In the rows, 128 means zero.
The same turns and mirrors carry the whole set onto itself, and each row onto the other rows of its family. Which rows share a family with each named row? Give them in list order.
These 32 rows form 4 families of 8 rows each.
Saro: [104 113 124 123  92 126 108  96 138 109 133 104 104 135 127 158 134 110
 137 138 124  97 157 127 154 118 124 137 130 116 116  73 156 112 153 121
 118 141 163 128 177 120  95 122  94 112 146 129 116 125 131 125 156 123
 131  79 130 120 123]
zorok: [142 110  78 101  93 130 126 128 129 116 147 134 111 106 143 100 159 127
 133 138 144  99 139 126 116 124 140 117 128  88 129 107 111 105 155 122
 135 123 122  87 136 153 114 132 100 161 136  86 166 161 130  99 154 106
 123 131 104 139 133]
tipez: [133 130  82 187 128 124 122 127 142 100 133 113 108 144 129 110 141 114
  90 133 175  94 174 133 115 112 137 140 141 108 146 134 160 119 118 159
 136 121 137 109 135  94  81 126 139 130 132 110  93 116 130 112 154 160
 118 138 148 117 138]
rogu: [107 106 123 125 108 119 107 128 162 116 154 132 141 122 149 133 157 121
 128 168 160 129 138 139 119 173 151 131 149  76 132 108 136 107 174 137
 114  95  99 113 128 121  94 142  84 170 138  73 143 153 133 100 132 119
 142 120  84 133 139]
Fev: [145 117 100 194 129 127 119 114 154 100 154 124 147 143 105 135 158 114
  94 141 150  93 146 117 129 130 165 123 130  84 140 142 155 102 138 186
 154 142 127 133 140 121  82 140 120 124 142 116 111 123 139 133 170 161
 111 136 121 134 118]
Buba: [ 86 102 144 144 113 110 112  96 137 123 119 150 111 138 129 163 140 105
 110 124 133 115 123 146 148 122 128 118 132 100 109  87 129 106 126 140
 112 119 144 120 174  96  74 115  88 108 140 106 106 145 136 122 139 114
 137  86 131 148 130]
timop: [102  98 119 106 142 143  93 131 127 109 128 106 125 134 155 137 145 137
 121 143 187 106 131 123  76 193 122 108 133 113 149 149 144 165 109 155
 143 149 124 106 139 143  93 126 122 145 134 120 109 124 144 124 155 110
 140 125 131 125 136]
Vobe: [ 92  87 110 115 108 166 122 127 123 118 120 121 128 142 144 118 150 133
 110 149 206 108 130 124  95 182 120 123 136  96 140 166 157 152 107 174
 135 131 113  99 151 137  90 135 126 138 142 124  90 131 141 121 144 127
 133 116 113 144 136]
nede: [102 101 106 125 154 137  97 111 152 102 114 140 121 121 148 139 146 133
 127 146 150 103 153 126  68 183 120 105 160  80 148 146 138 155 116 162
 152 155 123 123 158 139 123 133  96 172 165 140 113 128 128 136 142 132
 130 129 103 136 114]
balo: [159 121 108 179 129 124 132 107 137  74 133 109 110 146 111 118 144 108
 110 130 155  90 132 137 117 130 159 120 120  91 129 135 139  95 131 172
 163 151 133 121 150 127  91 154 129 125 164 131  96 127 126 150 170 147
 101 115 105 145 116]
kefa: [149 112 103 185 143 107 117 114 166  88 122 113 130 151 120 128 147 108
 112 133 142  92 132 131 126 135 147 125 130  78 124 142 158  95 126 167
 164 149 126 141 140 121  76 130 113 122 160 115 115 116 127 120 168 154
 111 129 126 117 100]
Panib: [126 107 116 118 144 156  98  90 147  97 116 147 140 134 136 156 148 137
 117 154 155  93 163 125  78 178 121 114 155  87 172 138 147 135 121 170
 148 144 124 127 155 144 120 153 105 166 159 123 103 142 126 119 131 147
 123 118  98 145 116]
lud: [127 110  72 107  82 136 119 112 147 127 155 111 120 121 141 101 153 108
 138 150 140 112 142 129 108 151 132 112 138  92 135 104 100 113 150 125
 126 141 126  94 131 137 107 140 104 155 161 102 158 158 128  92 147  91
 145 120 116 130 144]
Tob: [ 89 106 124 138 128 107 103 105 136 113 122 146 113 132 152 144 147 117
 108 123 138 139 130 151 151 132 132 111 128 109 118  94 132 107 146 131
 104  97 141 104 193  89  66 113  86 112 138 114 113 151 143 134 156 141
 142  98 114 148 114]
bil: [111 106 125 128 147 151  95 113 140 106 110 148 111 105 141 142 149 140
 119 141 160  93 167 121  85 181 123 112 136  92 169 138 125 149 110 149
 159 151 125 117 160 140 127 148  93 144 154 124 100 137 129 141 130 158
 120 136  92 139 133]
Guzuz: [124 132  92 177 131 123 140 127 119  94 107 105  97 158 127 107 140 103
  98 133 190  95 141 121 120 139 156 136 127 118 134 133 156 123 113 156
 153 113 135 105 161  86  75 135 129 126 140 125  80 137 125 130 146 149
 113 120 116 121 124]
teme: [115 103  96 110  85 130 118 122 139 121 152 122 109  88 141 128 137 119
 149 167 165 113 146 132 100 127 127 124 132  90 140 115 128 103 163 130
 106 122 124  88 127 126 107 125 120 166 143  92 163 145 124  91 147 107
 154 133 108 125 146]
Vup: [129 138  89 186 139 109 123 124 153  97 108 100 112 151 128 130 142 105
 106 143 177  82 153 117 109 127 153 133 130 111 136 137 157 114 104 140
 143 125 139 105 157  95  67 117 141 133 135 110 107 115 134 114 162 138
 122 127 153 114 115]
Dezu: [109  83  98 130  98 107 111 141 145 122 148 135 132 149 160 116 160 137
 129 170 166 127 148 143 130 178 146 110 149  93 127 109 121 110 157 133
 127  92 109  98 137 115  83 131  77 152 143  88 139 162 144  94 131 132
 157 115  98 135 137]
nasen: [ 91 100 147 137 123 108 118  93 135 119 136 146 114 130 145 160 156 119
 113 117 147 121 143 141 160 120 115 128 142 104 129  87 145 106 147 160
 100 107 130  95 178 112  83 106 105 103 138 106 118 151 142 137 145 130
 146 100 126 160 129]
Gan: [102  96 109 104 134 164 111 109 120 110 123 124 127 149 156 138 135 129
 119 149 208 101 135 133  84 158 120 117 120 107 148 145 146 171 100 170
 122 143 126 113 128 138  98 132 125 151 131 121 102 122 138 100 153 129
 134 128 126 130 136]
fugit: [ 96  97 116 106 140 160 105 132 122 116 122 125 113 138 146 131 142 128
 122 136 185  93 145 140  92 173 133 111 112 109 149 153 139 175 112 149
 126 143 113 110 141 163 106 137 114 134 130 125 101 126 152 136 168 141
 124 123 112 122 146]
zuri: [158 112 103 187 154 134 132  95 160  97 134 129 133 146 117 141 136 103
 106 122 140  96 133 127 118 152 165 123 132  88 149 124 146  97 132 170
 167 135 123 138 160 129  85 152 129 121 158 116 111 131 121 123 166 153
  98 124 122 128 120]
mase: [116  98 112 134 111 161 105 109 147  91 124 129 118 125 135 130 147 142
 129 163 172  99 168 128  82 171 120 124 155  77 149 147 138 133 122 167
 153 157 127 110 159 150 124 154 114 167 165 136  94 118 124 137 132 136
 120 111 101 164 124]
Sekod: [ 98 124 128 136 106 119 111 103 118 109 138 100 101 111 141 164 124 125
 151 128 154 116 132 136 140 112 143 135 113 112 120  83 148 106 175 117
 110 127 154 119 168 127 104 114 100 116 136 116 124 131 111 126 176 135
 128 106 130 106 134]
Mebog: [ 99 128 150 144 130 107 116  95 149 114 124 135 113 113 147 161 147 121
 112 112 136 127 120 151 135 131 143 123 139  89 118  82 138  99 155 122
 106  98 134 114 179 100  96 121  88 118 148  94 105 160 124 134 161 138
 129 112 118 141 128]
bal: [116 110  85 133 106 112 113 136 133 113 137 134 133 139 161 114 162 118
 140 146 169 123 150 133 128 166 165 125 146  96 143  98 110 115 161 132
 134 102  99  90 137 132  97 135  66 156 110  88 143 160 131  92 134 120
 131 110  86 137 144]
Tad: [107 117 115 127 107 132  85 118 125  93 144 113 107 122 141 153 130 131
 140 131 129 122 141 119 150 103 122 136 111 110 121  79 133 104 169 114
 131 133 166 112 172 128  91 130  99 120 154 117 123 116 127 146 164 128
 130  91 121 122 117]
fipob: [101 100  97 136  99 115 107 130 130 116 143 124 131 150 144 116 150 114
 116 162 150 124 141 137 122 175 156 125 148  90 129 107 104 121 155 136
 132 116 107 108 140 127  95 140  70 174 128  88 146 175 134  92 111 103
 146 118 109 130 138]
bapa: [133 118  87 181 143 131 143 116 128  99 117 105  96 154 140 123 119 105
  99 135 180  92 148 129 116 127 159 149 120 115 134 116 155 136 112 150
 149 123 136 112 160 107  83 133 145 137 129 118 105 119 128 105 154 151
 116 140 150 110 131]
gib: [125 100  79 114  82 131 117 138 141 119 155 129 116 118 142 124 152 140
 145 169 146 102 148 111 110 123 135 111 136  83 128 103 109 103 156 118
 128 126 136  82 133 143 109 136 113 163 173  91 159 143 138 111 154 108
 153 119 113 136 137]
febi: [ 93 120 131 131 112 133 105  96 135 115 158 127 111 129 133 155 138 131
 150 134 154 107 162 118 163 102 110 140 134 119 113  79 150 116 170 138
 121 118 154 125 167 130 102 113  97 121 152 122 125 112 121 140 147 125
 120  91 126 133 130]

Which other rows belong to the same family as zuri? Panib, Tob, Dezu, Gan, Tad, bapa, gib
Which other rows belong to the same family as tipez? zorok, Fev, bil, nasen, fugit, bal, febi

